A state moves one step at a time under one of 6 hidden systems, and each row is a state written as 20 numbers. Each run below is a few steps of one system.
trace 1, N, 9 rows:
[[-20  -8 -18   8  19   1  23 -17  -1 -18 -12  -4  28   5   0 -44 -16   5
   -8 -38]
 [-11 -28 -26 -25 -33  -3 -23  13  12  -7  -4 -13 -20 -19   3  -2 -40 -12
    8 -19]
 [  9   9  13 -29  11  -5 -25  -6   8 -35 -19 -24  -9  18   9   0   4  -6
  -45  14]
 [-40 -20  35  17  17 -25  -4  -5   0 -17  -8 -15  38  19   8  -8  -9   6
   10 -14]
 [-14 -31 -39   6 -18 -15  10  18  19  -6 -18  20  -6  -2  19   6  -4  13
  -22 -34]
 [  1   1 -12 -20 -19  24  -7 -12  19 -26 -18 -27  -3  11 -23 -46  -4  -6
  -19 -10]
 [-10 -21   9 -37  13  -6 -41  -5 -16  -4   0 -26  30   8  13  13 -38   0
    2  -4]
 [-16   4  -5   7  19 -45   7   0   5 -37 -17   6 -15  -2  34  -1 -11   1
  -29  -8]
 [-34 -26  17  16 -35  -1   6   8  33 -20  -9 -26  -5  17 -18 -13  11  -3
    0 -19]]
trace 2, F, 9 rows:
[[  3  -7   1  34  34   4  24   2 -12  22  22  21   4 -32   0   4   6 -20
   31 -11]
 [  2  16  10 -13  -4  39  17   9 -20   4  37 -13 -35  23  -5   5  -6 -28
    7  -7]
 [ 16  28 -10   9  18  24  26   5  22  -9   6  11  -7 -30 -34 -10  21 -12
  -34  12]
 [  4  19  21  22  33   1  15  12 -26  25  26  34  11  -7   7  14   4 -11
   23  12]
 [-16  12  -1   1  -2  30  49   3 -12  -4  37 -18 -23  23  -7   9  -5 -11
  -10 -28]
 [ 18   4 -14  22   7  27  19   5  21   8   6  11 -14 -43 -35 -15  22 -23
    3   2]
 [ 20  27  14 -10  27  24   0  12 -33  22  29  29   1  10   9  12  -2 -17
    9  18]
 [-19  29   5   7  22  15  51  -3  -1 -23  27 -13  -4   4 -18  -2  -4  -6
  -29 -16]
 [  8  -1   3  40   5   7  24   7  10  20  18  10 -19 -40 -18   9  24 -19
   25   3]]
trace 3, A, 9 rows:
[[  4   3   2 -30  21 -19 -22   0   6 -19  -2 -23   3 -22   6  42 -17   1
  -38  14]
 [-30  -5  -6  19  -8 -49  15   7  15 -29  -6   5 -21 -11  23  10 -15   5
   -9 -14]
 [-34 -26   4  -2 -38   6  -7  32  30  -8  -9   9  21  21 -15  -4  -6   9
  -15 -14]
 [  6 -10  -3 -37  16   6 -43  10   9 -23 -23   7  17  -7   2 -20 -22 -16
  -30   5]
 [-22  18   5 -25  -2 -35  -7  -7 -17 -27   8 -20 -10   6  22   5 -49   3
    0   2]
 [-14 -13 -11  -8 -37 -19   5   5  25 -11  -4 -27 -10   6   1  40   2  25
  -26  -5]
 [-16 -34  15  11  10 -16 -23  18  37 -27 -26   3   5 -15   0  -5  11 -19
  -23  -5]
 [-34   7  10 -17  -1  -7 -10  35  -1 -20   9  32  15   6   4 -11 -49 -10
  -11  -1]
 [ -1   7 -35 -38 -26  -8 -10  -8   3 -14 -17 -15   8   9   5  -8 -30  28
  -27  -7]]
trace 4, J, 9 rows:
[[ 27  -7 -26 -33  20   9 -33  -7   2   7  -9 -13  22 -41 -12  12 -17   0
  -18  11]
 [-13   7  10 -28  14 -27 -12 -17 -24 -17   4 -31  10  18  28  21 -34  13
  -11  -2]
 [-18 -12   9  14 -27 -28   9  11  21  -7  -9  -7  -9  21  13  38  22  24
  -21  -1]
 [  8 -32  -7   7  12   1 -23  34  22   6 -20  43  12 -18   8   7  16 -13
  -20  -2]
 [ -7   0 -24 -41  -7   7 -25  17   4 -11   0  10  11 -20  -5 -15 -53  -8
  -12  -4]
 [  6  -6 -31 -22 -17 -17  -4 -33  -1  -4 -12 -48   2  -6   6  16 -13  31
   -8 -10]
 [  0 -28  28   1  15 -16 -23   0  -2   6  -6 -22   3  17  24  48  25   1
   -7   3]
 [-16   9  14  -3   6 -14  -4  44  20 -21   3  37  -2  -5   4  24  -9  -9
  -40  15]
 [ -8 -12 -40  -9 -17 -15  -8   6  17 -11 -30  27  21 -10   3 -31 -22  20
  -16 -15]]
trace 5, N:
[[ 10  -5 -15  20   0   1  21 -31 -14  35  13 -25  17 -17 -11  17  11  23
   35 -10]
 [ 25  12 -17  -3   1  16   4  10 -23  15  11  29 -46   8  28  -9   0 -26
   16  -4]
 [ -2  31  31   0  12  18   4  17  11  -7  26   0   2 -24 -40   8  -1 -21
   -7  32]
 [ 21  -5   7  21   5 -23 -14 -16  -6  32  -9  -1  18 -16   7  31  30  23
   25  22]
 [  1  32  -9  19 -13   3  39   3 -20  12  12  35 -18  32  16 -16  13   9
    8  -3]
 [  4  -1  -7   3   5  42  22   7   7  19  32 -14   0 -33 -40  11  -1 -20
    8  -9]
 [ 44   5  -4  -9  11  -5 -39  -9 -10  21 -15  15  -6 -24  11   0  13  -9
   19  35]
 [-12  52  31  10  -9 -17  21   4 -17  -1  24  14  -2  24   1   7  -4  14
    7  29]
 [  2 -17  -4  35  14  11  35  -6   3  23  21 -15  -4 -20  -9  36  32  -2
    8 -20]]
trace 6, F (9 x 20):
[[-13  10 -26  -5 -29 -10  16 -15 -16   4  -7   4  17  35  15 -25 -18  37
    9 -19]
 [ 11 -33 -11   4   6   7 -13 -35   9   7 -21 -45  17 -20 -12 -14  14   3
   17 -18]
 [  9 -17  19 -30   9  -4 -53  14   0  -7  -4 -11  -9  -9  14  21 -16 -26
    0  16]
 [-16  33   7  -8 -16 -34   1  10  11 -36 -13  14 -11  19  11  -7 -13  15
  -34  17]
 [ -7  -6  -4  37 -19 -28  13 -15   8  17 -17   7  27   3   2   0  26  41
   21  -2]
 [ -2 -50 -16 -16 -10  20 -21   1 -11  25  -2 -15  16  17  15  13  -6   1
   17 -34]
 [  1  -2 -15 -32  -5   3 -29  -3  14 -30 -18 -14 -10 -17  -8 -36 -31 -20
  -13  -1]
 [ 18  31  22   3   7 -42 -22 -19  -3 -10 -17  -2   1  -9   9   3  10  15
    5  45]
 [-23 -17  22  12  -3 -19   8   5   0   0  -1  -9  20  40  19  37  20  23
  -18 -12]]
trace 7, Y:
[[-15   1 -23   5   8   3  18   5  25  -3   5   0  35 -49 -40  -3 -18  10
  -15  -6]
 [  5  20  -2 -15 -12  -4 -13 -17 -24  -6   2  -7 -24   2  10 -42 -33 -16
   40   5]
 [ 11  21  30   0  23  23  14 -12 -17   1  13 -18   6  43   0  16  37   0
  -21   8]
 [-16 -24  14  35  18 -30   2   4  13   9   2   0  22 -37  -2  32   5   6
   16   0]
 [ 17  15 -33  -2 -10   2   5  20  -7   8   2  53 -34 -12  19 -20 -13 -15
    7  -1]
 [ -3  15  -4 -16 -16  45  19  -3   2  12  20 -19  26  16 -42  -5   0  13
   -9  -3]
 [ -3 -18  22  -3  40 -14 -26 -25 -15  -9  -3 -34  19 -19   6  -6 -19 -18
   23  -3]
 [ 11  41  16  22  18 -22  18   1  -9 -14  -2  32 -25  15  22  -8  22  -2
  -12  21]
 [ -7  -4  -4  14 -34   9  21  13   7  33  27  -6   1  -6 -20  45  12  19
   16  -1]]
trace 8, Y:
[[ -9 -20  34  26  44 -11   0 -24 -13   5   1 -26  31   0   6   7  16  -3
   21  -9]
 [  0  22   7  20  19 -26  10  24  -8  -3   9  51 -21 -12  25  12  -1 -13
   -2  15]
 [ 10  14 -27   6 -32  31  31  10   9  27  24   6 -10 -18 -32  12   9   8
    7  -1]
 [  2 -25  -4 -13  20  29 -19 -10 -16  17   1 -10  38  -6 -10 -26 -19 -14
   29 -19]
 [ -3  44  23  -4  46 -13   7 -10 -18 -29   5   8  11   4   7 -15 -14  -6
  -23  18]
 [ -2  25  17  31 -17 -18  31 -14  -2   9  24 -21 -27  -9  -7  26  17   8
   27  15]
 [ 16 -33  -5  14  11  24  -6  16 -13  38   8  27  -2   3  15  11  22 -20
   26 -17]
 [ -4  13 -12  -7  23  16  10  20   6  -1   4  37  43 -21 -24 -10 -19   5
  -29   3]
 [ -4  30  -8  -8  -9 -10  11 -25 -12  -8  17 -31 -12 -28 -17 -18 -37   0
   28   8]]
trace 9, A (9 x 20):
[[-24   7 -13 -11 -53  -9   8  -6   3  -4  -2 -18   7  29  -4 -11 -22  37
    8  -8]
 [ 17 -33   8 -19   7   9 -40  -2  17  -3 -24 -28   3   6   2  21  24  -8
  -26   4]
 [-22   9  22   6  32 -25   5  14   0 -32  15   3 -18 -27   8   7 -28 -32
   -7   2]
 [-24  17 -24  -2 -45 -17  21  17  13   1   3  21  14   3  -7   7 -22  40
  -11   1]
 [  7 -35  -5 -11  -2   5 -32  -8  14  -9 -41 -10  14  25  13 -22  22   4
  -19 -15]
 [-17  -8  29 -21  25   2 -22  12 -11 -18  21 -17  -8  -9   4  11 -38 -39
    6  -2]
 [ -2  35 -26 -12 -32 -24  16   7  14 -11   7   5 -18 -22  -7  21 -24  24
  -22  18]
 [-12 -22  10  20  -9 -26  -7 -12  18 -15 -37  -8  18  25  13 -12  29  23
  -11  -7]
 [-20 -34  19 -14  23  23 -17  34  -1  -4  15   5  13   7   4  17 -21 -32
  -10 -20]]
trace 10, J, 9 rows:
[[-10  27  -2  11 -14  -8  39   5  21 -11  17 -12 -10  -7 -22  35  13  20
  -34   9]
 [  4 -27  -1  26  25 -22 -16  -1   0   4 -32  34  18  -4  28 -22  18  -3
   11 -10]
 [-10   2  -2 -31 -37  30 -14  34   0   8  20   9  -9  11 -14  -1 -32 -14
    6   2]
 [ 20   8 -36   0  18  -3  20 -33  12 -10 -11 -32   1 -36 -15   1   9  14
  -28  -9]
 [ -6 -16  39   1  12 -24 -37 -11 -22   6  -6 -10  17  22  28   5  -3  -2
   36  10]
 [ -5  26  -1  -7 -21  12  27  30  11  -4  22  15 -26  16  -6  33   8   4
  -36   7]
 [ -4 -25 -12  25  25 -10   0  -8  21 -13 -32  13  29 -24  -7 -37  13  -2
   -8 -17]
 [  2  -4  -5 -27 -32   7 -30  12 -19  25  16   7   0   2   5   5 -38  -3
   41  10]
 [ 15  13 -19 -12  11  13  27 -21   4 -19   4 -39 -27   0  -4  16  15  -1
  -44 -13]]
trace 11, G (9 x 20):
[[  6   0 -23   6  23 -27  -1 -26  -2   4 -21  -1  48 -27   1  -5  -5  33
   -3   2]
 [-15 -29  -8  18 -31  -2  20   5  -1   9   2  -9 -24  34  24  16  14   7
   12 -35]
 [  2   9  22 -16   2  41  -6  17  14 -10  19 -16 -11 -11 -40  -6  -2 -37
  -10  14]
 [ 24  11 -10   2  20 -27 -27  -3  -5   5 -25  40  20 -27  15 -20  -4   6
    8  26]
 [-23  11 -10   0 -17 -22  31 -12 -20  -7   8 -11  -6  40  29  11 -15  27
   -4 -23]
 [ -1 -25  10   0   2  29   1  -7  21   5  11 -52   5 -19 -36  20  16 -14
   -1 -10]
 [ 17  -8   3  11   7  -4 -24  31  12   7 -16  55  -9 -15  13  -7  18 -24
   -1  16]
 [-18  43  -2 -16 -14 -10  16  -3 -17 -18   7  13   9  29   3 -30 -36  18
   -7   5]
 [ 16 -22 -17  -6  10   5  -4 -40  -7  18  -4 -54  17 -15  -7  15   8  15
   15 -14]]
trace 12, G, 9 rows:
[[ -3   3  -8 -12   5 -29   3 -20  -4  -7  10 -46  -6 -24   8  46 -19  17
  -10   1]
 [ -4 -25   8  16 -10  -5  -2  17  39  -4 -16  -3  -1  -2  -8  32  41   4
  -33   1]
 [-16  -3  13 -14 -20  26 -17  38   9   3  -3  38  31  26 -15 -23  -9  -5
   -8   4]
 [ 14   2 -41 -29   9  13 -10 -18 -18   1  -9   0  12 -10   5 -38 -36   0
    4 -17]
 [  4 -13  -5   1  -1 -33  -9 -24  -6 -16 -11 -36 -44  -6  34   6  -5 -11
   15 -12]
 [ -8   8  28  -9  -8 -11 -10  21  19 -11  14 -15 -14  -5  -9  52   3  -4
  -26  27]
 [ -1  -4  -3  -2   7   5 -11  18  24   0 -20  29  52  -1 -19  -5  12  21
  -36   9]
 [-15 -25 -23  -6 -21  11  -3   3 -11   9 -11  14  17  31  15 -33 -20   8
   19 -35]
 [ 11  -4 -16 -28  -4  19  -7 -13  -7 -10  11 -39 -43 -12   2  -9 -24 -30
    9 -14]]

Name the system that made each run.
trace 13, 2 rows:
[[ 23  34   4  11  29   7  29 -24 -17  18  20 -12  10  -8 -11  26  24  14
   -5  17]
 [-18 -23  21  24  35  21  24  21   2  -2  24   3  -1   0  -1  21  13 -31
   -9 -28]]
	F
trace 14 (2 x 20):
[[ 13 -18   1  33   9 -32  -4   2   7  12 -11  13 -15 -18  25  35  36   2
    6   6]
 [-30  27  23   5 -23  14  30  27   9 -12  21  18   3  34 -17   1   1   6
  -23   4]]
	G
trace 15 (2 x 20):
[[-24 -26 -16  -3  -3   5   5  30   4  15  23  12  17 -26  -5  33 -35  -2
    5 -22]
 [ 15  15 -16 -12  13  24   0  -1   8 -19  -4   6 -19 -26 -20 -48 -13 -34
   -9  -1]]
	Y
trace 16 (2 x 20):
[[ 26  26 -10 -14 -18  -8 -19  -2   9   1   2  -2 -31 -43 -15  -2 -14 -11
   12  37]
 [  9  26  42   0   1  -8  -6 -12 -17   5  11 -22  -5  32   8  31  24   8
    5  31]]
	N
trace 17, 2 rows:
[[  5  10 -21 -14 -16  17 -13  18   4   1  -9  44   3  -7  -8 -52 -23 -13
   10   3]
 [  6  32   4 -34  -1  18   2 -23 -15  -4  13 -39  20  17 -20   3 -15  18
  -15  12]]
	Y
trace 18 (2 x 20):
[[  3  18  -3   6 -30  34  30 -12  11   7   7 -22   4  20 -36 -15  26  16
   -4  -1]
 [ 24 -20 -20   2  42  15  -9   4   0  23   0  15  25 -45  -6  19   5 -11
   -4  -3]]
	F
trace 19, 2 rows:
[[-20   3  -8   0   7 -39  17   4 -16 -11  13   5 -13   3  39  37 -27  10
  -10 -15]
 [ -8  -8  -3  21 -21  22  26  22  28 -10   9   3 -44  -6 -16  -9  20 -29
   -6 -17]]
	Y
trace 20:
[[  7   3  -1 -29  36  17 -11  16 -10   8  24   4  18 -27  -9  36 -27 -14
  -20   8]
 [  7  23 -12  29  12  -8  27 -30   7 -10  -8  -5  -4 -33 -18 -44   9  -2
   15   1]]
	Y
trace 21:
[[-11  -6 -11   9 -10  25  22  14  -2   7  30   0 -28 -23 -14 -13 -22 -32
   29 -22]
 [ 36   4   2 -22   4  13 -38  11  13   4  -7   3 -14 -26  -9  21  14 -17
  -18  34]]
	N
trace 22:
[[-20 -13  23 -29  15   7 -31  30  -1  -7  13   6  30  -1  -4  17 -37 -15
  -13   4]
 [ 26  28 -17   4  11 -15   7 -26  15 -23 -16 -17 -26 -39 -11 -20  11  -4
  -18  17]]
	Y
trace 23, 2 rows:
[[-14  27 -14   4 -12 -14  16  -8  15 -28 -13   9   9 -13 -18 -53 -23   9
   -7   1]
 [ -2 -14  11 -23 -16  -8 -32  -3 -16  19 -10  -6  35  41  20  17  -3  29
    7   7]]
	A
trace 24, 2 rows:
[[ 17  36   8  19  29   5  29 -25 -21  18  22  -7  11 -18 -17   3  12   8
   18  18]
 [ 13   2   0  22  -9  -1   8   7 -16  34  22  20 -30 -17  12  19  10 -14
   45   6]]
	N
trace 25:
[[  5  27  10 -12  -8  16 -17  15 -13   2   4  38  -1   6  -8 -44 -21 -20
   23  23]
 [  1  21   2 -10   3 -12   9   1   0   8  27 -19   9 -29 -17  56 -14  18
  -14  23]]
	N
trace 26:
[[-27 -43  -6 -16   9  15 -10  23   4  -1  10  -7  23  -4   0  17 -30 -13
  -10 -34]
 [  6   6 -25 -26 -30 -13 -25   9  16 -18 -13   7 -32 -29   1 -16 -34 -11
   -3  11]]
	A
trace 27, 2 rows:
[[-18 -10  34  28  -7 -10 -11  21  29   1 -14  21  35   2 -20   1  27   8
   -3  19]
 [  1   6 -26 -16 -14  32  10  17 -16  25  10  40  25  24   0 -13 -16  13
    0 -15]]
	G
trace 28:
[[ 15  22   0 -27  14  -9  -7 -36 -19  -4   0 -43  17  11   4  22  -4  25
  -18  13]
 [-15 -49   8  23  23 -13   0   9  16   1  -7  -9  15  -9  11  34  21  -4
  -12 -25]]
	G
trace 29:
[[ 39  11  -7  -4  25 -12 -28 -17   1   0 -33  14  15  -6  12  -7  30  11
  -21  27]
 [-41 -12  18   6   1 -22  11  11 -16  -9   9   4  18  38  30  11 -21  10
    5 -25]]
	G
trace 30 (2 x 20):
[[ -8   3   0 -15 -13  -3 -15  29 -12  12  -5  51  28  37  20  -2 -11  17
   -6   6]
 [-10  -5 -29 -19   8  21  19 -20  -6 -13   3 -31  14   2 -10 -26 -29   3
  -12 -36]]
	G
trace 31:
[[  1   0  25  20  57  13  17   0 -21  -2   8  19  15  20  16  -7  21 -20
  -10 -14]
 [  0   2 -39  -1  -5  19  25   0 -14  27  26   5   7 -27 -13  -2 -30   4
   26 -20]]
	A
